Each row is where one point has got to under a steady rotation. How many steps took it there?
The counts run from 0 to 1177.
[-17 -21 -17   4   8  -6   9 -11  25 -11  11   1   0 -35  -9 -16   1 -18
  11 -32   7 -20  -1   9  16  20  20 -27   2  16 -19 -11  47]	933
[-32 -18  10   9  16 -32  12  10  11 -24  16 -32  -2   7 -37  -3  17   0
  -2   2 -18 -32 -15  10 -11  38   5 -17  -9   4  -6  16  13]	290
[ 15 -18   0  32 -15 -13 -21 -13  38  -7 -24 -11 -12 -20   5  -6   9  -6
  13  -9 -34 -18 -26  11   5  29 -12 -11  32  11  -3 -12  -2]	649
[ -4  11 -10 -13 -21 -26  26 -28  27  17  -2  -4   1 -21   9  -4  -2 -24
  27  22 -39   0 -13  21  -4  13  31 -11  -6   6  28 -11  -8]	429
[  5  -7 -41   9 -17 -28 -17  28  11   4  24  14  22  34  17 -17 -15   2
  -1   5 -26 -19   2  24  -3   1  -7 -26 -15   8 -18 -22   6]	1016
[ 23  28 -27   8  20 -34 -14  -7  24  17  13  -6  -9   8  16  -9  23   7
   8  14   9 -28 -29   2 -19  17  -9  13 -20   3  -9  19  33]	680
[ 31  -4  -4 -28 -39  10   4 -15  27 -28  13   0  24  -5  -1 -32   8  12
 -18 -19 -23   4  -5  -9   4  21  20 -19  -5  30 -10   9  -9]	434
[ -8  14 -12 -33  16   3 -13  13  25  -7   8 -18   2  -6  17  11  39  10
  -8  -6 -18 -29 -24  15  -3 -12   1   2 -43  28 -21  13  11]	626
[-12  22  -2 -11  -8  -5 -21  31  38 -29   6   3  11 -18  19  -5 -20  -2
   1  -6 -37 -26 -20  26  16  20 -11 -11  23   9   4  14 -10]	369
[  9 -15 -19  10  24   4  13  26  29  29  34  -1  16 -31   0  22  -5 -27
  16   0 -12 -32   4  17 -13  12  12 -15  12 -16 -19  -5   2]	259
[ 16 -23  11  28 -12  -9 -28 -16  36  11 -16 -20   5 -12   6   4   9  -3
  19  -8 -34 -19 -19  15  -1  32 -12 -18  34   0 -16 -12   6]	648
[-25 -17 -19 -20  12  27  16 -37   8 -27  11  -3  17 -29   7  -2   7 -21
  13  -7 -21  -1  -3  31  10   7  22  -5 -11  39  -6  -5   3]	337
[ 27  26  -4  10  -2 -42  13  22  12  -3   4   3  10 -26 -13  17   3 -30
  -5  24   4 -11 -16  20 -27  20  17 -10  -6   3  12  23  27]	1120
[-17 -20  -5  -6  20 -36  -1 -20  23   0  -9  -1 -18 -13  11 -20  -4 -27
  -5   4 -35 -24 -33   8  19  35 -15  19   1  -8   1   8 -14]	1036
[-26  20 -41   8   1 -12 -23  12  22 -15   7  34  11  20  10 -18 -10  16
  -8  13 -19 -31   9  12 -13   6 -25   1 -11  15  -8  14   6]	88
[  0   3 -25  19  13 -10 -27  26  26   0   1  23  10 -18  12   7 -24 -29
 -18  21 -25 -37  10  30  -4  10 -11  11   0  -5 -13   6 -14]	314
[ 33   9 -18  29 -25  -8 -25 -19  30   8  -9 -11  -8 -15  -8 -12  26  -4
  18  -8   3 -29   3  12   4  19  18  -3  -5  37  10  -8  10]	265
[  2   7 -21  -5 -17 -33 -11  -2   4   2  -7  -5   4  -3  20 -42  38  -8
  27  11 -18 -22 -30  18  -9 -14 -21 -16  -9  23 -15  23  -3]	1165
[-22 -27 -10   4  12   6   9 -19  16  -1  12 -17 -10  -4   8  -1  -6 -35
  20 -10  -9 -17   4   7  28  40  10 -16  -8  14 -15  -7  55]	935
[  9   5 -36  -6 -27 -16  -8 -16  40  14  21   3 -12   9  13 -48   5   8
  13  16  -3 -18  13   3  -3  37   3  -4 -10  -7  17   2   6]	585
[ 11  -2   6  -9 -22 -11 -15 -10  27  -3  14 -16  34  26  11  15   3  -5
  13 -37 -58 -10 -21   8 -12  -4   8 -12  25   7   6   7 -15]	274
[  1  18  -3  31  -8  30 -28   4   7 -23   3 -15   4 -28  -8  20  -2 -11
  -1   5 -42 -23 -15   6  -9  12   8  -5 -30  16 -16  27  23]	469
[ 17 -22 -50   7 -15  10 -35   5  12  -7  16  28  21   1  -9 -18   4 -15
 -25   4 -14 -19  -3   6   6  14 -15 -10 -27  10 -14 -17   2]	697
[  7   0 -24  42 -15   3   4  -9  30   3  25 -19 -22  -2 -13 -38   7 -20
  27  21 -22 -26   7 -10 -10  22   7 -13  10 -14  -2  17   9]	359
[ 14   4 -31 -29 -14 -18  -3 -15  38  23  17   8  -4  12  21 -45  -1  -4
  12  23  -6 -16   9   4   3  32   0  -6  -7 -17  10  -1   3]	586
[ -5  26 -12 -16  -4  -8  -1  16  26 -10 -15   7  12  -8  25  -2  10 -43
  11 -19 -16 -22 -11   8  27 -28  23  -2   7  30 -11  11  35]	783
[ 12 -10  -7 -14   3 -15 -18   1  13   1   8 -20  19  45  35  -1 -17   1
 -17  12 -39 -12  12  26  11  24   8 -11 -23  14 -19  -8   5]	215
[ 29   9  -9  25 -25 -33  15   9  20   0  15   3  -2   2  19   0 -17  -5
 -16  17 -35   9  -5  -2 -28  11  23 -15 -41  -1  -5   9  12]	1176
[ 13 -22 -35 -12 -20   4  -1  15  36 -18  38   5  18   1 -14 -24  40 -18
  -6   3   6 -13  12  16 -12  21   6 -22   0 -13  12  -8   4]	641
[-27  11 -25 -24  -7  14  37  10  25 -20  16   6  14  15  19  -8  -6  13
  11   1 -44 -17  24   0 -11 -10  12 -18   3  25 -13  19 -11]	947
[ 10  20  -6  34  -8  -2  -4  -3  51 -10   0   0 -11  -9  -3  15 -18  16
   7   2 -32 -24 -10   1 -11  48  -2   0  27   4  19  -1  12]	967
[-29  -4  -6  -6   6 -18  17   3  16 -15   8 -21  12 -10 -35 -17  37  16
  -7  21  -8 -30 -15  -5 -22  13   4 -23   1 -19 -24  13  18]	514
[-20   6 -26 -21  20  -3   4   6  37   3  -4  12  24 -20 -27  -5  40   1
 -18  22  12 -41  -1   8 -16 -14   6  -3   5  -9 -21   7  13]	1056
[ 17  27  -4   7 -21   4   8  10  22  -9 -15   7  28 -18 -39  36   5 -17
 -14  20 -27 -14  11  -3 -33  10  20 -17  12  -2   6  20   8]	95
[  7  16 -27  36  -4 -20  10  30   6 -13 -15  21   9  -4 -16   8 -22 -36
   6  34 -16 -25  18  24 -10  21 -11 -11  15  19  -6  17   3]	1117
[ 29  22 -10  11 -15 -13 -17  -3  25 -23  13   5  29 -12 -33  16  21   5
 -14  -5  10 -10   6  24 -28  22  17 -16   4  29  20   5  16]	321
[ 14  -8   3   1 -18  12   5   0  30   2  -5  -5  20 -11  -3  42  -3   3
 -15 -13 -65 -10 -10  -7 -12  -3  14 -26  -6   7  -8  -9 -12]	1077
[ 10   5   4 -21 -19  -5  -9  -9  24   4  13 -17  38  36   5  20   3 -10
  17 -25 -54 -12 -16  12   3   1   9  -8  22  14   7   3 -10]	273
[ 22  -7 -29  21 -26  -9  -3   5  18 -21  -5  21  -3 -26 -11 -34   4 -12
 -31  32 -18  -8   0   2 -10  21   0  -7 -31  11  -8   7 -19]	154
[  4 -22 -19  12 -19  -5  26  37  26  -2  -3  12   4 -23 -19  -4  -2 -32
   5  14 -32 -28  16  13  -8  18  -1 -30  29  -1  -5   0 -29]	799
[ 18 -10 -29  17 -27  34 -39 -15  15 -24  10   8  14 -12 -10  -5  20   4
 -22   5 -22  -3  -1   6 -15  13   4  -9 -33  12 -13  -2   4]	695
[-21  19 -26 -36 -11  -2  13  22  37 -19  20  23  15   3  30 -17  -9   4
  11   1 -36 -15  -8   5  -1  12 -17 -22   8   1   4  18   2]	145
[ 29  14  -6 -15 -20   4  -8 -35  10  -9 -22 -14   9 -33  -6 -15  20 -11
  -5  39 -18  -3 -30  17  -2  22   8   2 -11  19  -2  18   6]	749
